In the data rows, 128 means zero.
Some points:
array([147, 106, 117, 117, 106, 126, 150, 136, 169, 129, 134, 140, 149, 119,
       174, 121, 124, 130, 115, 129, 144,  78, 132, 144])
array([100, 134, 113, 144, 126,  98, 140, 162, 103, 102, 169, 113, 139, 123,
       119, 137,  89, 131, 140, 141, 154, 132, 100, 145])
array([ 89, 112, 123, 159, 134,  88, 164, 130, 172, 103, 151, 147, 138, 100,
       101, 132,  97, 116, 124, 147, 153, 133, 132, 105])
array([126, 150,  94, 128,  99, 135, 152,  86, 103, 111, 144, 156, 166, 119,
       150, 126, 116, 126, 147, 111,  58, 113, 161, 179])
array([139, 135, 115, 128, 105, 122, 117, 126, 108, 118, 148, 119, 150, 129,
       123, 157, 219, 122, 135, 110, 123, 117,  95, 134])
array([107, 149, 147, 147, 114, 125,  99, 148,  91,  83, 130, 163, 115,  97,
       120, 104, 123, 107, 105, 115, 153, 136, 128, 122])
array([114, 142,  77,  98, 114, 158, 125, 103, 114, 141, 133,  97,  77, 153,
       104, 111, 123, 171,  98, 162, 151,  93, 142, 135])
array([122,  99, 171, 113, 126, 123, 155,  85, 112, 104, 110, 148, 135,  93,
       123, 131, 134, 123, 123, 173, 111, 120, 145, 113])
array([141, 120, 129, 150, 136, 120, 151,  99, 105, 135, 167, 168, 129, 122,
       154, 118, 116, 137, 135, 127,  92, 134, 167, 190])
array([ 90, 109, 111, 146,  81, 140, 149, 135, 116, 112, 153, 138, 130, 138,
       156, 142, 117, 104, 127, 152, 154, 140, 129, 118])
array([105, 124, 140, 179, 132, 149, 140, 140, 109, 179, 163, 173, 164, 135,
       149, 123, 128, 129, 111, 160, 125, 140, 156, 187])
array([137, 142, 122, 170, 107, 127, 154, 158, 117, 111, 129, 122, 142, 138,
       107, 141,  84, 112, 155, 109, 105, 126, 103, 139])
array([101, 113, 106, 136, 126, 119,  88, 145, 107,  87, 170, 123, 145, 147,
       146,  81, 122, 117, 126, 147, 153, 152, 130, 127])
array([108, 121, 141, 135, 127,  99, 121, 150, 115, 144, 114, 158, 105, 127,
       134, 170,  93, 118, 103,  95, 122, 123, 105, 113])
array([139, 131, 132,  71, 166, 121, 148, 118, 138, 130, 148, 151, 127, 154,
       116,  88, 136, 137, 152, 127, 147, 147, 131, 104])
array([136, 155, 108, 157, 108, 108, 149, 143, 118, 127, 128, 119, 119, 130,
       147, 158, 114,  89, 140, 127, 135, 122, 136,  97])
array([164, 110, 147, 145, 123, 123, 150, 139, 164, 146, 122, 109, 138, 115,
       140, 106, 121, 173, 101, 106,  99, 124, 120,  78])
array([135, 153, 124, 143,  86, 128, 127, 148, 125, 108, 104, 141, 139, 123,
       116, 169, 112, 102, 113,  99, 109, 126, 112, 120])
array([143,  88, 138, 149, 116, 120, 115, 126, 141, 155, 161, 166,  93, 132,
       103, 135, 199, 148, 104, 128, 138, 101, 100, 122])
array([ 97, 120, 134, 172, 109, 142, 112, 109, 120, 108,  97, 142,  87, 160,
        97, 111, 164, 174, 162, 120, 124, 110, 154, 130])
array([127, 152, 165, 143, 142, 131, 155, 145, 106, 139, 144, 131, 151, 132,
       117, 155, 192, 123, 125, 119, 113, 120,  72, 133])
array([128, 142, 124, 131, 105, 134, 146, 128, 176, 155,  78, 142, 110, 125,
       121, 114, 110, 120, 135, 124, 152, 194,  97, 163])
array([138, 124, 113, 133, 111, 136,  97, 159, 152,  85, 186, 124, 101,  91,
        92, 105, 118, 113, 155, 108,  94, 144, 114, 119])
array([118, 127, 118, 144, 118, 115, 111, 136, 143, 137, 127, 167, 110, 113,
       130, 152,  78, 135, 146,  83, 133, 119, 139,  84])
array([154, 102, 167,  87, 118, 136, 107, 122, 162, 114, 156, 106, 137, 136,
       141, 135, 118,  96, 148, 152, 104,  85, 127, 161])
array([105, 140, 148, 139, 115,  84, 107, 100, 118, 156,  87,  96,  89, 124,
       142, 100, 129,  75, 124, 113, 111, 124, 120, 154])
array([135, 140, 112, 147, 133,  48, 107, 130, 139, 157, 110, 103, 124, 113,
       110,  73, 136,  79,  99, 138, 102,  86, 147, 131])
array([146, 142, 113, 129, 119, 112, 124, 123, 124, 128, 164, 104, 109, 135,
       107, 171,  86, 109, 137, 134, 123, 131,  96, 114])
array([127, 131, 107, 100, 124, 138,  87, 160, 102, 129, 121, 175, 153, 162,
       109,  67, 148, 108, 104, 132, 112, 151, 115, 121])
array([128, 108, 135, 129, 113, 114, 156, 137, 128, 142,  67, 122, 127, 139,
       150, 106, 135,  90, 157, 123, 138, 152, 129, 145])
array([160, 125, 104, 165, 114, 111, 152, 115, 153, 105, 132, 111,  90, 172,
       123, 136, 189, 165, 114, 133, 156, 115, 133, 152])
array([157, 112, 129,  98, 129, 132, 142, 123, 111,  98, 106, 154, 175, 110,
        97, 137, 108, 110, 155, 139, 146,  80, 150, 160])
array([128, 172, 123, 132, 121, 146, 155, 150, 167, 136, 102, 132, 108, 167,
        80, 100, 138, 161, 138, 188, 106, 105, 145, 123])
array([144, 156, 160, 140, 112, 119, 112, 118, 117, 120, 102,  91, 165,  91,
       163, 139, 141, 163, 129, 165, 109, 137, 111, 113])
array([111, 177, 155,  92, 122, 154, 131, 127,  91, 135, 144, 134, 143, 151,
       106,  87, 131, 126, 129, 103, 162, 145, 122, 134])
array([116, 106, 113, 132, 113,  85, 113, 130, 108, 107, 104, 132, 127, 161,
        97, 163, 184, 187, 136, 118, 141, 134, 143, 151])
array([117, 127, 173, 147, 130, 111,  92, 116, 120, 142, 102, 129, 134,  92,
       127, 115, 102, 171, 133, 144, 108, 111, 112, 111])
array([109, 133, 141, 111,  91, 132, 152, 152, 120, 145, 132, 115, 124,  53,
       173, 138, 130, 172, 174, 148, 158, 129, 139, 124])
array([111, 156, 151, 182, 166, 129,  83, 101, 155, 146, 168, 115, 135, 134,
       113, 157,  95, 136, 123, 120, 129, 138, 157, 189])
array([141, 103, 153, 128,  99, 157, 135, 137, 110, 163,  94,  94, 155, 146,
       103, 122, 131, 140,  98,  68, 157, 149, 137,  91])
array([129, 113, 149, 131, 122, 116, 116, 161, 117, 112, 150, 139, 126, 136,
       132, 137, 117,  94, 117, 149, 112, 134, 128,  97])
array([122, 169,  99, 110, 159, 140, 161, 127, 144, 149, 134, 163, 137, 172,
       149,  89, 135, 129, 161, 132, 125, 146, 119,  96])
array([151, 168, 140, 138, 131, 122, 161, 112, 105, 105, 106,  98,  81, 183,
       102, 119, 135, 181, 133, 135, 108, 123, 157, 135])
array([147, 156, 110,  92, 133, 105,  95, 146, 121,  75, 161, 120, 151, 142,
       147, 108, 128, 137, 129, 146, 140, 169, 117, 141])
array([161, 121, 108, 161, 121, 113,  95, 149, 120, 128,  77, 117, 143, 108,
       164, 109, 134, 161, 139, 159, 106, 122, 102,  99])
array([107, 144, 133, 105, 173, 135, 126, 128, 105, 138, 139, 113, 115, 165,
       151, 106, 126, 139, 183,  81, 115, 125, 115,  93])
array([159, 164, 113, 143, 148, 167,  96, 140, 134, 143, 136, 114, 109, 110,
       165, 180, 154,  96, 114, 143, 149, 157, 205, 130])
array([140, 106, 131, 129, 126, 113, 125,  96, 133, 158, 100, 119,  95, 123,
       135, 101, 123,  99, 151, 148, 152, 176,  93, 167])
array([ 93, 186, 130,  99, 124, 165, 131, 146, 159, 135, 111,  99, 107, 106,
       110, 104, 153, 142,  84, 150, 110,  97, 157, 129])
array([121, 130, 117, 139, 105, 153,  94,  75, 172, 136, 114,  99, 179, 127,
        98, 113, 114, 150, 134, 120, 149, 173, 111, 100])
array([ 87, 134,  86, 115, 169, 186, 170, 144, 155, 140, 119, 107, 131, 123,
       128, 113, 132, 124,  82, 132, 100,  91, 121, 149])
array([173, 131, 103,  98, 138, 113, 164,  97, 119, 164, 104, 110, 125,  91,
        88, 130, 125, 123, 144, 129, 159, 189, 101, 122])
array([137, 113, 131, 169, 219, 175, 147, 118, 128, 111, 118, 102, 124,  81,
       100, 137, 136, 102, 111, 120, 156, 119, 144, 162])
array([136, 128, 155, 128, 109, 126, 149, 139, 152, 101, 121, 128, 137, 162,
       156, 169,  97, 113,  97, 132, 142, 137, 114, 114])
array([146,  98, 123, 113, 105, 129, 139, 163, 104, 124, 152, 139,  95, 131,
       106, 163,  99, 107, 124, 153, 112, 147,  96, 126])
array([157, 114, 137, 131, 115, 159, 115,  91, 123, 175, 136,  89, 148, 122,
       123,  93, 126, 130, 101,  84, 157, 161, 110, 103])
array([133, 141, 163,  86, 101, 158,  99, 122, 142, 127, 131, 165, 139, 122,
       115, 138, 104, 108, 130, 147, 136,  83, 164, 149])
array([128, 139, 117, 128, 116,  94, 123, 145, 111, 138, 147, 121, 136, 131,
       115, 161, 107, 104, 111, 142, 160, 122, 136,  97])
array([122,  82, 100, 142,  97, 145, 137,  79, 131, 137, 140,  82, 148, 110,
       135, 109, 150, 144, 133, 121, 106, 156, 135,  61])
array([136, 118, 136, 144, 211, 154, 112, 114, 139, 124, 107, 133, 159, 158,
       138, 179, 116, 121, 115, 160, 103, 153, 177, 121])
array([ 95, 132, 140, 127,  90, 132, 128,  95, 148, 100, 121, 164, 127, 121,
       155, 164, 114, 116,  96, 108, 143, 141, 122, 109])
array([125,  97,  80, 137, 186, 209, 115, 150,  91, 131,  90, 128, 109, 101,
       132, 137, 132, 116, 122, 149, 116, 126, 145, 132])
array([121, 124, 150, 146, 166, 138, 125, 137, 142, 141, 157, 128, 137, 161,
       160, 136, 168, 129, 131, 134, 139, 112,  73, 112])
array([115, 155, 100, 142, 145, 153, 121, 136, 137, 144, 124, 155, 129, 119,
       131, 130, 165, 120, 172,  92, 154,  99,  90, 100])
array([ 97, 107,  93,  87, 175, 174, 116, 169, 155,  97,  98,  74, 134, 106,
       139, 157, 126, 152, 132,  94, 105, 119, 136, 178])
array([135,  98, 158, 146, 122, 141, 146, 131,  93,  55, 141, 128, 115, 136,
       111, 114, 107,  97, 119, 144, 106, 144, 129, 101])
array([ 47, 115, 113,  53, 167, 136, 132, 116, 110, 147, 115, 114, 107, 122,
       116, 144, 126, 166,  83, 147,  99, 117, 129, 153])
array([137, 118, 126, 135, 136,  94, 140, 141, 108, 158, 105,  95, 190, 134,
       111, 127, 111, 189, 103, 119, 154, 127, 101, 108])
array([ 90, 106, 152, 112, 115,  70, 151, 141, 133, 153, 119,  61, 128, 144,
       143, 105, 144,  71, 151, 122, 131, 116, 172, 132])
array([131, 178, 148,  91, 157, 140, 136,  83, 135, 114, 129, 137, 100, 117,
       130, 130, 163, 120, 135,  98, 111, 135,  84, 111])
array([125,  88, 150, 133, 117, 101, 107, 142, 155, 115, 136, 146, 124, 148,
       102, 151, 202, 169, 151, 118, 134, 131, 143, 131])
array([155, 146, 100,  91, 139,  99, 116, 128, 146, 135, 147, 167, 169,  98,
       103, 146, 126, 110, 139, 125, 119,  95, 188, 143])
array([162, 129, 143,  93, 153, 101, 135, 158, 145,  76, 141, 151, 103, 125,
       159,  69, 124, 151,  87,  82, 145, 165, 142, 139])
array([152, 118, 143, 127, 119, 136, 137, 151,  99, 182, 184, 149, 112, 113,
       129, 145, 118, 138, 128, 116,  82, 142, 195, 158])
array([149,  97, 167, 129, 121, 153, 143, 127, 130, 113, 135, 130, 123, 124,
       151, 106,  98, 121, 147, 121, 154,  66, 138, 147])
array([113, 138, 137, 120, 187, 124, 125, 102, 127, 121, 120, 137, 105, 138,
       138, 133, 146, 134, 180, 123, 153, 119, 108,  85])
array([120,  97, 133, 106, 116, 131, 108, 132, 170, 178,  89, 126, 124, 152,
       128, 130, 124, 108, 154, 128, 106, 198, 106, 125])
array([120, 116,  98, 136, 124,  87, 134,  90, 123, 110, 139, 151, 125, 109,
       154, 152, 113, 120,  86, 110, 117, 137, 104, 120])
array([158, 106, 102, 105, 131, 130,  96,  90, 113, 123, 122, 146, 132, 158,
       146, 141,  87, 104, 135, 116, 145,  51, 135, 162])
array([168, 130, 134, 124, 120, 126, 106, 132, 115, 155, 128, 127, 108, 112,
       166, 132, 105, 155, 124, 172, 127, 105, 111, 125])
There is one direction along which these points spread out most. How far along it is each point below, from 0 to 99? 50 is the average, and the first point above lies past it. One standard deviation of the points above along it is 16.
array([121, 124, 150, 146, 166, 138, 125, 137, 142, 141, 157, 128, 137, 161,
       160, 136, 168, 129, 131, 134, 139, 112,  73, 112]) 37
array([113, 138, 137, 120, 187, 124, 125, 102, 127, 121, 120, 137, 105, 138,
       138, 133, 146, 134, 180, 123, 153, 119, 108,  85]) 34
array([118, 127, 118, 144, 118, 115, 111, 136, 143, 137, 127, 167, 110, 113,
       130, 152,  78, 135, 146,  83, 133, 119, 139,  84]) 50
array([138, 124, 113, 133, 111, 136,  97, 159, 152,  85, 186, 124, 101,  91,
        92, 105, 118, 113, 155, 108,  94, 144, 114, 119]) 53
array([116, 106, 113, 132, 113,  85, 113, 130, 108, 107, 104, 132, 127, 161,
        97, 163, 184, 187, 136, 118, 141, 134, 143, 151]) 39
array([155, 146, 100,  91, 139,  99, 116, 128, 146, 135, 147, 167, 169,  98,
       103, 146, 126, 110, 139, 125, 119,  95, 188, 143]) 82
array([117, 127, 173, 147, 130, 111,  92, 116, 120, 142, 102, 129, 134,  92,
       127, 115, 102, 171, 133, 144, 108, 111, 112, 111]) 43
array([141, 103, 153, 128,  99, 157, 135, 137, 110, 163,  94,  94, 155, 146,
       103, 122, 131, 140,  98,  68, 157, 149, 137,  91]) 21
array([146,  98, 123, 113, 105, 129, 139, 163, 104, 124, 152, 139,  95, 131,
       106, 163,  99, 107, 124, 153, 112, 147,  96, 126]) 56
array([ 87, 134,  86, 115, 169, 186, 170, 144, 155, 140, 119, 107, 131, 123,
       128, 113, 132, 124,  82, 132, 100,  91, 121, 149]) 64
array([ 97, 107,  93,  87, 175, 174, 116, 169, 155,  97,  98,  74, 134, 106,
       139, 157, 126, 152, 132,  94, 105, 119, 136, 178]) 66
array([147, 156, 110,  92, 133, 105,  95, 146, 121,  75, 161, 120, 151, 142,
       147, 108, 128, 137, 129, 146, 140, 169, 117, 141]) 49
array([ 89, 112, 123, 159, 134,  88, 164, 130, 172, 103, 151, 147, 138, 100,
       101, 132,  97, 116, 124, 147, 153, 133, 132, 105]) 54
array([160, 125, 104, 165, 114, 111, 152, 115, 153, 105, 132, 111,  90, 172,
       123, 136, 189, 165, 114, 133, 156, 115, 133, 152]) 40
